rotation ticks, each row followed by its count of ticks:
The counts run from 0 to 633.
[107 156 157 125 131 161 131 174 147  80 116 104 134 119 178 170 137  99
 200 113 104  94 143 144 136 146 114 133 111 166 127 140 158 117 122  94
 175 130 107 122 117 117 107  97 101 102 122 119 107 127 143 123 121 112
 162 178 165 134  98  89 130 157 135 135 124 121 144 133 124 140  62  98
 158 114 162 147 131 132  55 130  95 117 182]  95
[159 124 111 117 130 144 133 135 156  88 102 113 108 121 161 166 141 108
 180 128 181 111 149 158 117 116  94 129 123 144 100 137 166 120 129 126
 128 108 137 115 104 100 149 113 129  90 163 136 120 152 155 141 133  91
 146 158 177 147  80  91 129 151 158 124 103 105 135 152 117 108  57 124
 171 100 147 109 125 121  81 127  76 155 173]  364
[137 132 142 130 135 143 134 138 129 123 117 118 110 167 127 166 135  98
 191  82 139  96 132 171 141 116 113 142 105 148 114 166 146 160 134 124
 147 109 151  86 115 138 134 117  99 104 138 132 115 127 143 124 111 120
 134 144 147 133  69  60 155 152 147 136 121 130 139 129  76 134  65 160
 178 103 164 111 124 138  97 109  41 126 151]  241
[117 157 142 123 147 164 131 154 133  95 122  72 113 152 170 181 152 117
 152 132  90 114 138 113 152 159 112 119 105 156 115 190 144 127  79 138
 124 125 102 102 135 112 109 109  96 135 156 132 118 152 125 115 129 137
 162 183 136 138 101 135 147 132 155 101 132 119 128 116 126 127  52 116
 171 117 153 144 119 180  80 109  87 128 165]  235
[126 129  93  98 151 150 127 157 121  87 120  87 126 120 159 161 158 121
 170 129 147 114 156 143 117 145 151 142  98 155 119 133 170 116 108  97
 157 129 145 105 106 122 132 100  90 105 149 131  65 126 177 124 127  96
 159 156 181 138 115 123  97 128 152 100 123 108 139 126 148 115  62 101
 101 116 165 125 129 136  80 127 104 143 190]  226
[125 145 113 105 124 134 121 119 104  90 112 109 130  99 133 166 128 122
 166 114 118 102 145 145  85 163 117 141  83 169 113 125 177 135 156 111
 161 102 147 113  92  82 121 102  87 102 160 101  84 133 179 131 122  61
 179 117 176 103 132  97  99 132 169 105 133  99 117 126 121  99  80 139
 156 110 122 142 119 130  86 135 110 144 181]  87
[135 137 113 116 135 147 147 141 137 105 126 102  89 129 146 159 158 105
 162 135 106  85 169 144 135 156 109  83 106 166 101 193 161 112 144 113
 122 114  98 119 132  98 136 101 100 120 160 117 123 118 143 118 142  97
 153 178 165 110  86 103 127 138 157 112 138 146 137 156 113 114  42 138
 134  82 149 109 132 158  93 105 101 169 168]  233
[108 114 126 118 155 142 135 137 127 114 118  85 125 177 119 164 151 106
 139 114 126 127 154 134 151 139 175 160  82 173 125 146 166 164  94 107
 128 113 148  62  98 163 132 110  64 145 121 121  86 108 166 131 116 119
 121 130 127 134 114 104 130 132 166 114 142  97 115 117 117 108  95 136
 112 133 188 104 114 172  94 102  88 125 174]  293
[ 97 193 122 113 133 124 116 146 106  93 141  79 116  88 131 159 134 128
 135 116  97 115 153 119 142 142 104 144  95 150 103 137 184 133 149  97
 139 120 116  96  77  99 146  93  80 102 162  88 117 136 149 127 148  89
 145 116 146 107 113 131 132  95 163 115 130 121 139  68 113 118  84 182
 166  93 145 146 112 152  88 112 112 147 160]  221
[134 143 107 102 166 116 123 155 110  93 151  92 150 115 161 189 155 117
 158 128 109 124 167 136 128 118  91 113  76 153 122 137 162 131 107 147
 120 128 144 133  93 100 108 125 115 106 199 103 109 132 154 121 153 113
 163 161 140 148  93 144 112  99 148  95 126 113 113 114 139  86  62 108
 138 132 153 137 127 142  83 116  77 142 189]  357
[130 131  95 106 157 131 134 119 106 117 107  94  76 139 121 156 161 130
 155  94 105 102 124 124 122 171 138 127  66 178 109 207 139 168  94 148
 119 104 123 108 133 127 145 113  78 156 132 140 108 119 132 129 122 126
 149 170 157 102  92  83 124 115 189 115 149 106 120 131  85  98  62 149
 123 101 156 111 109 139 124 131 101 133 163]  512
[146 150 128  91  95 124 134 116 137  70  89 109 131  97 106 150 138 129
 149 101 106 107 154 137 100 152 153 154  92 153 136 111 187 134 140 109
 147 119 138 144 121 133 159  88  87 102 115 114  80 125 189 124 120  98
 132 132 191 130 119  83 102 156 199 112 125 109 146 122 122  79  99 119
 141 110 126 133 125  99 120 145 101 131 214]  263
[132 186 139 111 139 120 107 182 128  91 144  73 126  95 139 170 129  90
 161 135 132 138 162 134 171 137 102 147 121 167 105  86 155 104 135  58
 164 145 109 144 114 152 139 115  98  83 128 121  85 118 158 109 141 119
 133 163 150 146 109 133 121 123 154 128  95 113 143 131 139 100  93 133
 129  89 148 146 158 100  80 120 142 154 185]  538
[135 121 143 113  90  84 120 104 141 103 106 115 126 134  81 185 118 106
 115 116 111 110 148 177 126 128  92 107  68 170 135 138 173 149 130 135
 133  98 127 148 111 174 140 119 114 126 109  97 127 106 159 125 138 130
 126 137 136 146  92  62 118 142 159 126 137 115 116 141  80  60  94 136
 157  96 131 121 121 121 118 103  95 125 187]  386
[122 131 103  83 136 167 129 126 100 103 107  76  87 151 107 196 146 146
 125  93  94 113 115 138 127 155 129 131  73 148 103 201 169 135  79 119
 151  92 132  94 137 170 128 103  84 147 138 142  86 136 127 101  94 134
 128 160 144 127 110 151 137 123 176 101 122 120 127 117  99 107  96 148
 164 114 134 130 129 150  88 119 102 120 168]  191
[169 155  89  92 140 137 137 136 114 104 136  63  79 117 123 188 162 114
 148 143 140 126 143 133 148 147 106 118 127 123  84 153 158 108 115  93
 128 117 105 119 150 141 164 117  99  94 161 154  93 150 135  80 137 128
 107 166 168 130 106 148 135 110 174 104  95 111 150 132 123 109  74 170
 165  73 135 121 145 134  92 100 122 173 142]  501
[112 121 162 147 123 122 125 122 173  86  94 116 144 167 142 167 134  96
 152 133 126  88 154 145 148 136 114 138  91 185 122 144 175 158 115 133
 128 114 133  92  83 139 125 101 121 122 119 124 115 116 171 146 112 117
 156 149 121 137  89  66 134 171 151 141 138 116 113 147 108 106  88 105
 147 125 161 136 119 145  73 106  78 118 200]  607
[167 150 125 130 131 119 120 115 126 118 118  93  90 136 131 196 128  93
 156 134 149 111 126 129 115 155  82 116  98 192  91 152 158 131 139 105
 147  93 111 113 111 135 149 129 120 106 135 144 107 115 143 114 125 102
 141 158 140  96 104  88 137 130 182 133 105  98 104 146  93 108  92 171
 158  66 132 148 148 121  86 105 162 151 140]  465
[121 139 132 122 125 102 133 137 135  98 120 103 109 127  95 140 139 123
 138  78 127 114 131 148 139 137 161 173  81 164 120 109 184 167 125 107
 142 119 133 114 102 191 180  89  95 118  98 124  79 111 158 151 114 130
 115 127 145 136  97  71 128 123 167 158 126  98 149 108  98  94 106 151
 128 116 171 115 115  97 129 138 101 105 199]  73
[142 132 120 132 128 131 125 105 152 100  92 103  97 145 145 179 152  94
 117 166 130 113 165 135 136 149 109  92 124 183  93 166 151 111 113 111
  93 103  95  97 107 129 133 134 112 127 120 122 148 100 156 119 151  98
 145 139 128 131  91  98 129 144 168  97 118  98 113 150 123  89  66 139
 135  89 157 118 137 162  78  70 119 171 156]  421
[123 152 135 115 131 172 113 150 126  89  94  88 113 150 151 166 136  98
 184 113 123 123 130 134 130 154 130 153 126 160 115 148 148 124 115  90
 163 123 135  68 103 121 121 116  87 114 117 132  98 125 150  90 103  98
 146 151 168 129 111 121 148 170 182 102  98 113 135 124 129 147  72 130
 172 113 162 138 137 154  70  98  85 123 157]  550
[118 171 112  93 134 121 124 139  90  92 108  88 119  86 129 150 166 164
 105  93  73 128 140 102 118 174 158 145  95 153 128 139 158 151  85 134
 125 132 125 131 121 125 156  98  87 142 141 103 107 136 145 128 138 128
 144 142 176 126 121 125 106  95 196  95 137 106 142  88 128  73  75 144
 134 116 136 136 118 129 115 133 102 114 196]  579
[154 113 129 131 128 126 114 116 140 109 102 102 129 176 121 195 121  85
 153 140 158 127 146 161 143 101  96 117 101 164 122 135 165 137 117 101
 129 103 143 113 105 155 129 134 123 114 124 138 110 110 171 115 120 106
 127 142 124 161  84  88 142 158 151 107 109 102 109 151 107  89  87 112
 179 107 150 113 149 143  68  78  87 131 177]  107
[140 141 126 102 130 113 120 146 123  89 141 102 153 125 117 176 133  93
 170  97 154 124 153 183 140 100  97 151  91 130 131 100 183 138 150 114
 148 118 163 127  82 130 140 108 104  76 162 107 101 134 171 128 129  92
 135 115 152 171  80 110 118 118 135 122 113 120 138 125 104  98  81 133
 167 109 138 116 127 109  99 116  39 133 176]  174
[ 89 171 148 134 127 159 123 147 148  86  74 114 102 113 180 164 142 121
 115 135 117 118 142 115 126 141 106 133 156 172  97 147 171 106 100 110
 128 122  90 101  80 134 137 106 114 117 116 136 147 119 131 135 124  95
 153 148 138 120 114  98 148 143 166 100 119 102 151 104 144 117  79 131
 177 107 170 144 127 141  44  88 108 136 180]  97
[145 180 124 116 138 141 119 156 122 104 129  87 108 121 145 168 129  83
 184 113 150 139 150 146 147 120  98 146 134 144 105 104 155 112 150  76
 152 129 123 115 105 130 144 133  97  77 149 134 101 133 154 106 136 104
 129 139 154 146  95 125 138 122 167  99  71 115 151 114 124 120  75 155
 180  92 147 136 146 116  75  94  95 148 141]  362
[155 159 124 149 152  97 112 129 119 120 136  77  89 158 132 188 140  90
 165 146 108 129 152 122 159 144  83 109  87 203  97 155 136 143 119 133
 116 112 110  91 108 117 127 146 113 118 158 129 131 103 160 118 151 126
 143 157 118 114  96 100 152 123 179 131 117 100  87 129 101 103  81 158
 146  93 147 148 144 161  96  83 135 155 144]  289
[124 189 124 120 159 112 127 165 110 109 157  71 114  91 142 183 141 115
 146 123 113 130 158 111 150 141  80 140  91 155  83 111 163 126 146  99
 133 123 117 103  87 107 132 110 108  87 174 113 124 148 139 116 161 106
 137 126 146 122 107 152 139  86 167 109 113 116 131  96 125 120  95 192
 172  93 138 146 135 139  89 110 131 160 152]  222
[123 137 116  93 135 123 121 145 125 102 101 121 144  93 131 154 153 120
 126 113 137 146 149 170 142 117 123 120 123 153 129 114 164 117 107 100
 106 139 115 180 103 156 152 124  98 104 127 111 118 115 154 129 144 111
 121 149 164 160  96 122  98 113 154  85 103 102 152 110 136  54  75  99
 140 118 183 100 139  98  84 104  73 129 198]  627
[108 166 111  88 155 162 126 176 104 112 119  69 106 114 152 143 146 111
 150 103 132 145 151 134 155 134 142 170 117 137 117 118 164 121 108  75
 137 140 124  95  99 149 142 100  64 105 139 112  83 131 155 112 130 100
 119 133 163 141 112 150 133 104 153 103  93 107 165  85 130 130  81 146
 146 119 181 127 122 143  79 111  85 139 158]  360
[130 151 109 112 124 144 154 139 138  77 136  91 125  98 136 146 173 128
 153 103 139 108 159 134 140 122 130 167 128 119 104 114 189 139 143 112
 121 124 131  99 111 116 175  71 107  89 163 122 110 165 151 149 142 104
 125 131 174 150 100  96 136 121 161 130 120 117 162 105 123 114  72 163
 175  96 148 108 106 119 101 133  62 143 187]  176
[114 124 115 125 162 129 134 153 123 124 157  98  99 143 152 190 139 100
 172 113 137 111 139 160 147 127  82 108  69 171  98 185 156 141 125 123
 136 105 128 110  94 103 118 129  99 127 176 125 114 116 129 134 128 116
 160 182 126 124  73 128 131 111 125 130 135 138 113 130  93 123  70 150
 159 104 159 123 118 151  86 114  95 152 147]  101
[111 181 149  95 147 139 116 163 102  98 127  83 115  98 165 164 135 131
 193  73  83 116 124 123 126 158 130 139  84 166 127 143 143 136 116 108
 179 127 127 140 131 117 115 116  71 118 137 121  94 138 133 120 115 134
 159 174 166 119 126 120 118 119 171 120 124 117 144 109 118 115  71 109
 158 122 136 158 135 107  87 147 116 119 183]  271
[125 186 114  94 140 131 129 136  97  92  90  93 101  69 157 161 150 154
 100 108 100 140 129  95 112 157 109 126 121 160  97 140 158 125  96 145
 105 130 105 138 106 124 148 119 105 133 145 131 127 150 138 134 145 113
 138 151 171 122 132 123 115  85 197  77 109  90 132  83 145  70  74 155
 167  99 144 138 133 118  83 122 128 142 177]  134
[125 131 124 108 138 102 138 127 117 120 104 113 138 139 122 149 151 108
 139  99 111 138 150 150 148 143 165 132  81 169 146 150 147 158  82 126
  96 131 138 128 112 165 137 115  68 142 122 114 127  98 171 145 130 125
 131 149 149 148  89  91 102 129 180  94 130 112 129 118 110  70  61 104
 110 143 199  93 114 138 121 108  56 104 199]  116
